One turning vector, and how many steps it has turned:
The counts run from 0 to 280.
[-26,21,6,17,-8,-9,42,-11,27,5,-22,19,17,-5,4,45,-27,24,1,-4,-4,-12,-19,30,-19,-11,11,34,18,-15,-10,-6,3,29,53,-18,52,-28,39,-1,30,23,3,-2,-16,5,-13,27,-16,-14,0,41,22]	28
[-30,28,1,31,8,-10,40,-14,13,13,-2,45,19,14,-7,51,-30,8,5,-15,-6,-2,-7,26,-8,-4,9,43,36,-23,-14,2,14,4,58,-9,55,-15,33,7,15,15,-11,2,-20,5,-2,23,-15,-11,-9,34,20]	83
[-20,20,14,-4,-26,-8,54,-27,19,9,-22,23,11,8,-6,37,-12,6,17,-5,-16,-22,-17,39,-22,1,8,47,8,-19,5,-17,-16,18,40,-11,44,-36,33,-4,-6,34,2,-2,-16,26,-34,25,3,-21,-14,23,-1]	213
[-26,21,11,5,0,-7,66,-23,20,3,-7,38,22,20,4,47,-18,2,16,-24,-13,-14,-31,23,-14,-1,-11,41,16,-25,-5,-1,-4,-4,29,0,58,-25,22,-17,14,19,0,-3,-23,34,-15,29,19,-19,-18,35,13]	72
[-21,28,2,6,-1,-14,60,-28,11,1,-9,31,9,24,0,50,-21,8,29,-11,-18,-13,-24,22,-15,13,-27,45,15,-17,8,-10,-18,6,40,5,49,-30,26,-2,9,22,2,1,-20,23,-25,16,24,-13,-28,18,8]	244
[-20,28,11,10,-11,-6,53,-16,13,18,0,41,18,19,-5,55,-3,-11,14,-7,-11,-20,-12,37,-11,10,-18,56,32,-22,0,-6,-10,3,45,3,52,-16,28,-3,-7,19,-9,1,-31,32,-6,23,12,-12,-21,12,-4]	225
[-20,34,2,10,6,-12,44,-9,17,9,-3,35,22,13,7,49,-22,8,6,-11,-4,-13,-20,29,-12,8,-18,41,32,-11,-13,-1,2,11,53,-2,59,-17,29,-9,34,11,-9,3,-22,29,-12,25,7,-11,-11,29,18]	51
[-11,33,7,19,-8,-10,37,-11,9,19,11,40,25,18,-4,52,-12,-7,11,-8,-1,-16,-7,35,-11,10,-8,58,42,-22,1,-3,-8,0,55,0,53,-19,38,10,2,22,-13,1,-27,19,-4,19,6,-5,-13,11,0]	68
[-18,18,14,-6,-22,1,56,-28,32,4,-18,18,4,8,-2,49,-4,1,14,-5,-9,-21,-15,30,-20,0,1,48,17,-31,11,-13,-21,19,37,-7,44,-48,35,-5,-4,39,4,-8,-21,26,-20,34,8,-16,-18,17,-1]	23
[-32,17,5,9,4,-3,68,-33,22,-4,-11,35,9,17,-6,46,-21,13,23,-22,-13,-8,-28,13,-12,-14,-2,37,5,-34,3,1,-1,6,21,-4,52,-30,22,-8,10,25,4,-2,-25,21,-18,33,11,-19,-23,28,13]	263
[-27,23,14,11,-12,-8,48,-25,28,2,-20,30,15,4,6,32,-25,8,11,-12,-14,-11,-17,34,-27,-15,25,43,11,-28,-10,-9,3,16,35,-18,53,-27,27,-7,7,34,-3,-7,-14,9,-24,30,-10,-25,-4,35,13]	60
[-18,17,10,4,-21,-1,38,-17,33,11,-26,16,13,1,2,43,-6,10,7,3,-1,-27,-6,37,-22,-12,26,48,20,-24,0,-7,-14,20,45,-18,49,-41,37,3,3,38,4,-6,-15,11,-12,30,-14,-15,-4,26,6]	181
[-9,31,3,21,-6,-21,33,-12,3,22,-9,27,26,16,0,47,-17,15,14,3,-3,-21,0,30,-10,12,-11,48,31,-13,-3,-5,-12,11,69,-5,55,-19,46,14,11,20,-8,9,-23,11,-4,6,-1,-7,-11,21,7]	66
[-15,33,6,22,-1,-29,43,-17,9,13,-21,24,22,6,-2,42,-32,16,7,-2,-11,-13,-12,33,-14,2,-5,39,21,-2,-3,-6,-4,23,61,-15,56,-24,41,13,18,19,-10,14,-10,4,-13,10,-5,-8,-2,33,19]	64
[-20,17,7,21,-11,-10,46,-29,19,10,-16,29,-3,5,-13,55,-18,21,14,-5,-9,-20,-1,31,-17,-10,14,40,18,-33,4,-3,-7,20,48,-18,48,-40,45,21,-7,35,-2,-1,-14,-14,-6,14,-13,-14,-14,17,7]	113
[-17,25,2,9,-17,-5,27,-9,23,19,-2,26,6,10,-8,62,-6,8,2,4,6,-19,3,33,-16,2,-3,52,43,-13,-5,-2,-5,24,62,-9,61,-28,47,11,14,22,-9,0,-25,7,-3,21,-9,-3,-8,16,7]	169
[-22,13,4,-4,-10,-3,60,-31,25,-5,-21,12,0,8,-7,57,-13,24,21,-9,-15,-17,-21,25,-17,-4,-22,34,3,-15,19,-7,-19,20,35,-10,50,-40,40,-2,7,29,6,0,-19,20,-21,23,15,-5,-17,24,6]	143
[-30,13,6,9,-10,5,61,-32,30,-3,-21,34,-2,10,-13,55,-15,23,20,-14,-10,-19,-22,21,-21,-17,15,40,12,-37,1,-1,-7,16,27,-9,49,-37,35,-2,6,34,7,-11,-17,6,-11,34,-3,-20,-16,27,17]	127
[-22,23,-2,7,1,-13,58,-23,12,-2,-3,32,5,26,0,60,-17,15,24,-11,-8,-12,-22,16,-13,6,-33,41,22,-15,5,1,-9,11,45,4,50,-28,37,-5,16,9,-4,6,-24,17,-11,20,19,-3,-31,17,10]	277
[-31,17,9,19,1,-15,56,-27,23,-4,-25,28,7,5,0,42,-34,24,18,-12,-13,-11,-18,27,-18,-20,18,33,10,-24,-4,-6,6,17,37,-19,54,-32,37,9,13,29,6,6,-8,-2,-21,28,-4,-21,-11,33,20]	95
[-15,31,9,21,-8,-2,32,-10,18,21,4,36,20,6,-8,52,-7,-5,4,-2,1,-12,0,38,-14,2,2,54,47,-21,-14,-1,2,6,53,-8,58,-23,36,9,9,15,-10,-2,-23,13,-5,21,-11,-12,-10,22,3]	204
[-18,33,7,19,5,-21,36,-14,18,15,-15,35,20,9,3,49,-30,20,6,-5,-9,-13,-12,30,-9,2,-12,42,27,-3,-7,-3,5,21,65,-5,61,-15,38,7,29,16,-1,13,-13,2,-11,18,-8,-9,-3,38,23]	220
[-12,25,7,5,-7,-8,66,-35,13,14,-8,32,7,24,-5,49,-10,7,31,-6,-15,-15,-21,26,-12,15,-19,53,14,-24,11,-5,-16,3,40,6,45,-28,36,5,-5,25,2,8,-22,24,-18,20,23,-15,-32,11,-3]	89
[-24,21,10,3,-7,3,62,-19,23,12,-5,33,16,20,0,45,-16,-5,16,-15,-6,-16,-20,28,-14,-3,2,55,23,-33,0,-4,-4,-2,22,0,51,-21,23,-11,-6,27,3,-7,-21,25,-15,28,17,-24,-23,24,-2]	227
[-25,28,8,20,1,-22,38,-18,15,7,-25,25,24,9,3,42,-30,24,4,-2,-15,-19,-15,34,-13,-4,5,38,20,-7,-11,-5,-4,25,62,-18,58,-21,37,12,27,20,-5,14,-18,8,-21,21,-8,-19,-4,37,24]	63
[-19,29,5,27,-6,-19,39,-28,2,16,-16,32,7,8,0,58,-25,21,20,-3,-10,-18,-1,30,-11,5,-4,41,27,-9,0,-4,-6,20,71,-3,52,-27,47,24,10,17,-6,16,-19,-3,-9,6,0,-3,-11,20,9]	99
[-31,9,5,-1,-5,7,65,-15,34,-7,-6,30,7,16,-3,56,-7,5,15,-19,1,-16,-29,10,-25,-11,-3,43,17,-35,4,-3,-5,13,27,-9,51,-44,29,-14,13,24,2,-12,-21,26,-6,40,10,-14,-19,24,11]	4
[-30,20,1,15,-2,3,36,-3,27,6,6,28,13,8,-4,57,-11,8,-5,-10,6,-18,-12,31,-13,-1,-5,46,44,-24,-14,2,3,14,51,-11,57,-25,33,-2,34,14,-3,0,-25,10,2,42,-10,-4,-9,29,13]	15
[-26,20,5,14,5,2,63,-20,21,3,6,40,8,23,-13,52,-14,3,20,-25,1,-11,-21,21,-9,-4,-11,41,26,-39,-3,5,3,-3,35,6,53,-27,26,-5,14,17,-5,-6,-24,18,-14,31,11,-12,-26,20,10]	105
[-15,28,14,12,-18,-16,30,-16,12,15,-22,17,18,3,-2,49,-16,16,9,14,-9,-24,-1,41,-13,4,1,42,29,-11,-7,-10,-16,26,62,-20,52,-33,46,9,13,28,-1,6,-15,2,-18,21,-14,-12,2,24,7]	201
[-22,22,4,19,4,-4,43,-15,9,14,13,44,5,14,-11,64,-7,-5,16,-11,1,-13,-9,27,-9,4,-7,46,37,-34,-5,7,6,-2,43,0,51,-25,33,8,8,15,-8,0,-31,10,2,26,12,-8,-20,16,6]	103
[-23,24,1,-11,-10,-5,60,-21,30,-2,-18,16,13,23,0,51,-11,19,14,-7,-5,-18,-26,29,-14,2,-28,37,8,-11,10,-11,-18,17,37,0,48,-36,33,-19,19,21,5,0,-20,30,-26,27,14,-12,-21,26,7]	176
[-32,13,5,-6,-8,-7,54,-21,35,-9,-30,17,5,4,6,42,-22,27,9,-6,-5,-18,-27,22,-20,-17,5,29,9,-15,3,-4,2,24,35,-18,51,-42,32,-7,22,34,6,-5,-13,8,-18,36,-7,-16,-4,38,20]	163
[-17,22,-7,7,0,-9,37,-11,19,7,-2,26,9,14,-2,66,-8,24,8,-1,5,-11,-19,25,-14,6,-31,39,36,-5,1,-3,-6,22,62,1,56,-26,43,-6,33,11,-13,8,-27,16,-3,22,10,-3,-18,17,16]	154
[-22,19,1,1,0,-11,58,-27,19,-1,-7,29,4,22,-5,56,-10,15,27,-12,-10,-13,-20,14,-8,7,-31,40,15,-17,10,-3,-11,11,42,7,47,-31,36,1,4,15,2,4,-17,26,-12,22,22,-5,-28,16,8]	278
[-27,19,7,24,5,-27,38,-28,9,3,-21,23,6,5,1,47,-35,30,16,-6,-14,-14,-11,26,-17,-4,6,36,13,-9,-2,-3,1,30,56,-17,52,-20,41,12,18,25,4,7,-17,-6,-18,18,-3,-15,-8,32,17]	97
[-17,33,1,14,3,-13,53,-29,3,16,-2,31,13,19,-2,56,-15,11,20,-13,-11,-14,-16,28,-9,13,-31,47,18,-13,5,-6,-14,7,51,9,59,-22,36,-3,13,8,-6,3,-22,29,-17,15,22,-7,-26,16,7]	87
